In the rows, zero is written as 128.
Z: 4 groups of rows, each row roughly a mix of its group's hidden directions
Z (152 x 10)
128  122  139  160  79  147  91  130  89  103
103  135  127  87  123  167  122  112  71  134
165  105  127  147  71  165  144  118  143  122
202  125  122  112  126  121  119  159  148  112
101  129  149  139  119  124  126  128  201  155
141  115  75  160  120  169  134  164  138  141
140  135  84  148  116  122  128  134  173  179
94  110  158  119  141  81  108  171  131  112
146  147  97  157  94  145  131  135  177  161
96  140  125  112  190  141  121  149  139  91
88  161  162  151  129  152  98  140  162  143
157  105  99  139  145  168  152  103  169  148
97  129  111  190  135  96  154  112  143  115
179  118  114  92  94  126  132  174  125  123
129  148  134  112  117  93  161  176  157  93
90  143  144  146  162  125  83  119  84  130
145  113  121  147  134  160  101  65  151  144
98  140  176  121  168  109  143  117  108  91
90  136  149  94  106  161  95  138  150  160
134  111  101  118  136  99  172  150  182  122
101  76  112  116  141  171  111  154  103  124
90  164  171  150  149  156  142  132  101  116
152  173  122  106  156  91  131  116  111  87
98  142  84  137  123  115  80  165  124  150
190  149  152  142  95  103  129  140  112  110
170  145  119  117  120  66  131  99  143  140
149  130  97  154  121  144  105  63  141  138
185  131  112  126  105  167  137  100  97  121
177  152  83  134  96  127  119  99  114  115
134  199  135  165  141  121  105  117  122  120
162  61  104  147  134  143  113  115  133  114
100  162  136  112  148  138  172  152  174  124
124  143  142  187  144  121  117  83  110  100
107  130  177  165  113  168  118  128  93  126
126  145  101  100  151  147  171  171  98  140
123  97  179  138  94  121  91  109  120  157
73  83  125  121  151  108  125  110  97  116
124  147  106  102  184  107  124  96  155  151
86  115  135  116  171  77  114  147  110  135
157  119  139  158  74  174  113  112  123  133
139  112  128  163  72  120  101  152  111  96
110  95  87  117  127  107  156  107  135  177
85  108  105  156  156  181  134  133  117  120
150  174  134  84  149  134  154  116  98  102
163  138  162  97  141  152  173  125  128  93
91  158  156  142  136  149  88  152  94  147
167  99  127  90  94  99  146  149  141  153
114  118  111  136  94  149  158  190  120  146
150  150  118  89  96  123  146  74  146  112
118  140  104  101  161  97  99  121  144  76
151  158  103  120  159  122  163  84  98  145
169  118  93  141  119  112  69  141  137  143
154  122  114  149  133  70  137  81  145  138
124  147  108  98  162  78  132  87  113  117
99  157  108  165  149  174  143  147  113  153
118  131  153  145  102  142  71  93  96  128
88  97  112  140  121  168  112  133  165  162
169  111  111  130  103  78  131  144  167  141
168  106  76  131  107  126  146  156  145  157
153  167  79  129  127  144  80  111  133  133
92  135  147  134  133  116  97  62  138  139
141  107  124  126  122  73  135  187  138  114
167  172  101  95  113  144  142  103  157  130
150  156  146  160  114  130  181  110  167  125
118  104  158  75  105  155  116  141  94  110
139  148  102  104  141  103  120  160  141  68
115  132  112  167  116  142  137  129  151  196
138  77  143  150  129  120  150  126  152  182
75  136  173  124  120  145  132  144  92  104
118  98  99  75  110  95  109  148  128  153
134  179  110  117  103  156  154  151  166  147
102  167  152  120  104  145  109  162  97  92
108  157  131  172  111  131  177  130  165  139
113  158  168  164  126  132  167  85  135  127
104  128  120  194  132  158  107  123  160  136
136  146  108  116  155  119  99  151  144  64
106  144  145  196  131  136  120  116  153  157
123  117  137  142  119  95  104  179  80  110
123  114  89  119  132  144  60  127  106  144
76  75  128  123  147  105  143  137  104  119
73  135  148  106  155  105  143  120  172  132
104  84  89  76  131  136  125  109  140  142
123  140  110  128  167  104  150  185  154  147
162  121  66  140  124  115  87  125  146  127
132  145  127  111  156  143  93  90  157  79
165  113  88  145  154  147  102  107  167  110
128  88  121  133  147  60  105  125  143  138
160  170  107  147  118  85  91  129  146  140
108  167  112  85  147  149  103  103  93  115
128  111  125  196  125  143  138  155  161  146
79  97  131  136  139  96  139  178  117  114
126  158  146  123  160  104  179  129  85  138
92  141  119  123  145  144  120  117  69  87
151  122  130  135  133  66  119  87  159  112
167  89  96  104  97  100  136  108  130  153
126  169  144  98  123  147  125  68  133  105
140  75  127  149  85  151  148  115  159  142
101  119  107  109  160  87  158  175  123  130
87  133  150  145  119  179  117  112  90  150
172  172  130  114  156  130  99  116  98  155
171  130  134  112  87  101  157  161  148  105
96  140  81  104  100  125  129  86  103  146
144  192  86  126  133  123  99  109  134  120
121  116  123  128  98  177  145  83  105  94
132  176  105  112  149  155  141  85  122  95
159  166  129  130  74  120  122  142  94  103
159  88  127  141  121  70  133  158  148  122
167  151  164  139  126  117  168  166  99  130
89  80  92  124  162  119  158  120  136  126
78  118  121  127  84  136  130  167  103  153
165  102  109  134  105  103  117  144  78  96
147  55  117  143  131  153  140  108  136  114
130  105  134  164  145  110  161  84  84  123
123  150  144  73  109  107  108  86  113  151
188  151  116  129  97  160  129  98  144  126
118  121  112  129  133  127  62  119  153  83
112  128  143  154  152  152  121  113  87  71
131  137  170  140  150  185  105  113  151  106
137  171  142  134  84  142  100  111  119  84
129  115  93  144  158  145  91  163  154  93
137  145  95  115  132  145  136  100  83  76
141  89  158  167  147  113  161  152  130  93
143  124  93  100  134  195  114  148  127  119
172  167  103  140  106  100  111  139  163  145
100  188  132  106  136  128  97  95  132  148
98  126  129  118  60  150  127  164  128  123
131  121  150  180  107  108  121  107  165  168
107  132  148  122  132  143  78  176  97  151
101  134  60  115  147  107  102  127  116  109
136  103  105  94  156  166  126  101  103  89
128  132  104  128  129  152  155  152  72  85
121  115  173  182  121  89  130  150  133  143
100  126  164  95  120  146  96  95  93  104
111  136  95  127  102  121  93  177  117  90
168  122  120  123  140  67  143  101  127  98
172  118  140  120  91  109  156  144  178  131
154  122  82  140  134  182  150  114  99  125
103  140  125  193  137  174  119  116  126  130
154  122  85  108  172  133  169  140  102  129
117  90  142  134  121  157  161  169  165  153
146  115  136  135  128  134  79  76  111  166
179  137  78  133  126  159  133  102  108  114
138  143  161  144  124  182  133  83  117  153
132  161  149  131  137  148  176  78  135  105
129  123  185  98  120  104  165  144  104  146
151  154  131  149  127  186  151  169  116  119
131  154  86  109  79  109  113  142  108  95
103  104  98  133  160  120  130  150  70  111
90  136  166  159  116  113  100  151  113  168
143  90  124  182  123  142  150  170  146  125
122  142  155  142  133  128  170  162  81  163
148  88  156  105  114  115  162  175  145  133

the one row of each list that fits no group (the others fit one group, some only roughly)
    j301: 130  94  115  130  100  152  127  81  165  162
    j622: 81  109  130  157  136  143  116  72  132  149
    j809: 153  106  111  131  96  113  84  75  134  129
    j627: 139  80  125  151  146  98  167  107  140  94
    j479: 171  172  137  104  141  127  140  122  171  156
    j456: 122  171  155  133  106  152  142  139  186  121
    j696: 158  96  103  138  120  91  99  140  174  113
    j732: 157  123  103  83  139  112  150  133  175  157
    j885: 170  124  73  152  132  159  123  134  139  158
    j267: 100  79  104  133  138  171  160  148  120  144
    j254: 108  132  131  114  96  137  180  140  169  163
 -> j732
    j108: 149  186  151  125  149  144  120  125  101  88
    j120: 89  112  82  108  145  146  117  150  84  135
    j586: 113  108  53  102  117  131  131  135  146  130
    j35: 123  78  155  150  80  106  107  145  113  124
    j676: 151  88  88  176  113  138  117  150  133  148
    j798: 166  142  159  141  147  143  174  170  138  122
    j874: 172  130  100  155  128  159  102  109  136  173
    j870: 126  126  125  136  104  90  84  158  130  178
    j639: 137  100  129  168  82  128  116  121  177  145
    j452: 110  117  81  138  131  150  132  154  176  163
 -> j120
    j490: 149  151  141  121  100  79  160  159  97  117
    j594: 145  155  185  106  134  152  170  142  137  124
    j770: 140  100  113  119  111  154  122  82  181  144
    j201: 165  167  95  155  155  104  141  153  131  103
    j365: 147  87  90  75  154  133  137  121  117  142
    j121: 111  164  179  99  122  132  143  100  165  121
    j427: 115  148  164  85  138  78  144  148  139  110
    j583: 131  131  131  78  170  120  146  82  105  140
    j938: 106  110  94  143  152  66  113  128  113  109
    j982: 128  144  116  158  158  88  146  146  183  128
    j606: 139  83  135  122  115  128  126  136  198  134
    j600: 149  162  150  172  102  143  123  139  158  167
    j331: 171  130  153  146  112  116  130  181  141  93
    j621: 143  136  106  168  111  187  132  138  95  120
    j99: 107  139  138  79  163  118  148  77  127  121
 -> j365
    j745: 163  93  99  137  106  148  171  142  107  102
    j227: 81  130  128  125  157  91  127  109  86  158
    j6: 132  140  118  96  179  148  168  129  90  136
    j866: 145  154  103  137  111  136  163  176  154  94
    j653: 150  80  108  130  118  151  127  84  89  115
    j305: 166  152  85  143  138  103  135  110  82  139
    j825: 148  58  142  119  107  99  150  124  136  136
    j317: 147  94  102  145  102  169  119  176  133  114
    j426: 153  84  86  165  101  150  136  119  149  125
    j175: 102  112  124  149  115  95  105  127  193  137
    j65: 127  80  105  118  144  166  89  110  96  130
    j631: 164  180  146  121  123  121  180  139  127  143
    j217: 141  123  136  99  148  98  132  63  155  130
    j844: 84  138  96  136  150  103  85  126  92  135
    j562: 147  96  118  124  145  149  183  135  142  84
 -> j631
    j612: 158  125  147  141  110  188  104  115  96  111
    j96: 168  152  86  142  123  157  150  129  173  132
    j519: 122  113  169  136  87  135  95  110  83  110
    j79: 130  118  142  107  146  150  158  177  94  91
    j384: 151  155  80  112  172  107  132  127  109  101
    j536: 175  135  144  113  133  87  113  135  165  165
    j495: 171  111  163  107  103  92  155  144  102  138
    j443: 185  160  115  136  124  163  137  154  97  124
    j71: 148  98  95  149  109  146  121  103  75  106
    j554: 112  161  141  126  161  178  162  127  99  148
 -> j612
    j428: 122  132  166  202  130  137  119  134  136  116
    j493: 140  138  132  74  111  138  136  126  67  137
    j98: 181  110  135  145  112  159  153  153  94  148
    j683: 85  162  142  141  132  176  110  162  138  140
    j32: 114  167  97  78  144  120  117  91  109  137
    j441: 116  135  119  103  167  74  102  108  124  96
    j755: 114  130  121  132  146  93  78  159  119  83
    j323: 155  129  140  114  126  179  172  160  146  107
    j503: 120  151  138  133  116  188  114  171  100  115
    j235: 109  133  192  113  109  122  130  106  91  151
    j349: 131  173  86  124  136  147  120  158  120  81
    j513: 134  190  168  124  125  154  110  125  142  155
    j2: 150  150  107  128  69  147  140  158  143  158
    j909: 120  113  169  68  115  121  146  164  120  134
    j190: 88  166  157  148  133  162  138  134  113  169
 -> j2
    j502: 154  133  152  101  102  128  157  179  160  146
    j890: 158  145  101  93  123  94  140  90  107  159
    j125: 121  99  153  119  146  126  173  180  121  154
    j9: 156  137  136  102  143  160  121  88  78  149
    j431: 114  110  114  108  184  91  140  91  145  133
    j396: 101  154  116  84  162  112  174  138  111  122
    j525: 168  138  137  140  95  127  163  181  111  114
    j80: 144  160  156  158  130  126  113  95  171  164
    j763: 86  99  148  121  160  114  156  155  135  168
    j314: 129  170  125  130  132  121  123  173  80  92
 -> j80
    j960: 116  134  158  170  125  118  84  122  169  100
    j656: 176  114  141  165  96  125  103  149  154  101
    j134: 106  106  177  153  157  100  131  120  140  87
    j942: 132  136  133  104  149  169  106  149  67  126
    j274: 137  134  135  114  88  124  87  71  111  143
    j463: 110  179  119  145  142  108  126  75  117  105
    j328: 104  86  153  123  117  132  110  83  84  127
    j860: 95  163  138  90  145  118  129  96  134  83
    j93: 97  165  116  107  144  109  150  158  79  118
    j914: 150  107  151  147  94  86  128  82  128  153
 -> j942
    j250: 60  116  131  116  127  129  130  106  124  83
    j908: 153  114  80  100  112  125  99  153  163  104
    j616: 128  142  109  142  85  141  81  87  101  129
    j581: 98  116  151  110  152  91  88  94  100  128
    j701: 120  100  134  104  164  76  150  151  147  153
    j196: 190  163  126  135  120  94  141  154  121  115
    j532: 147  134  163  106  143  144  174  90  94  118
    j512: 102  65  139  130  128  154  144  110  93  140
    j261: 108  113  136  158  119  129  89  112  169  176
    j605: 90  129  104  117  146  112  130  124  82  77
    j74: 162  157  106  144  76  169  125  138  122  112
    j185: 68  140  154  144  119  118  97  155  117  100
    j607: 100  139  138  104  137  132  171  139  103  72
 -> j532
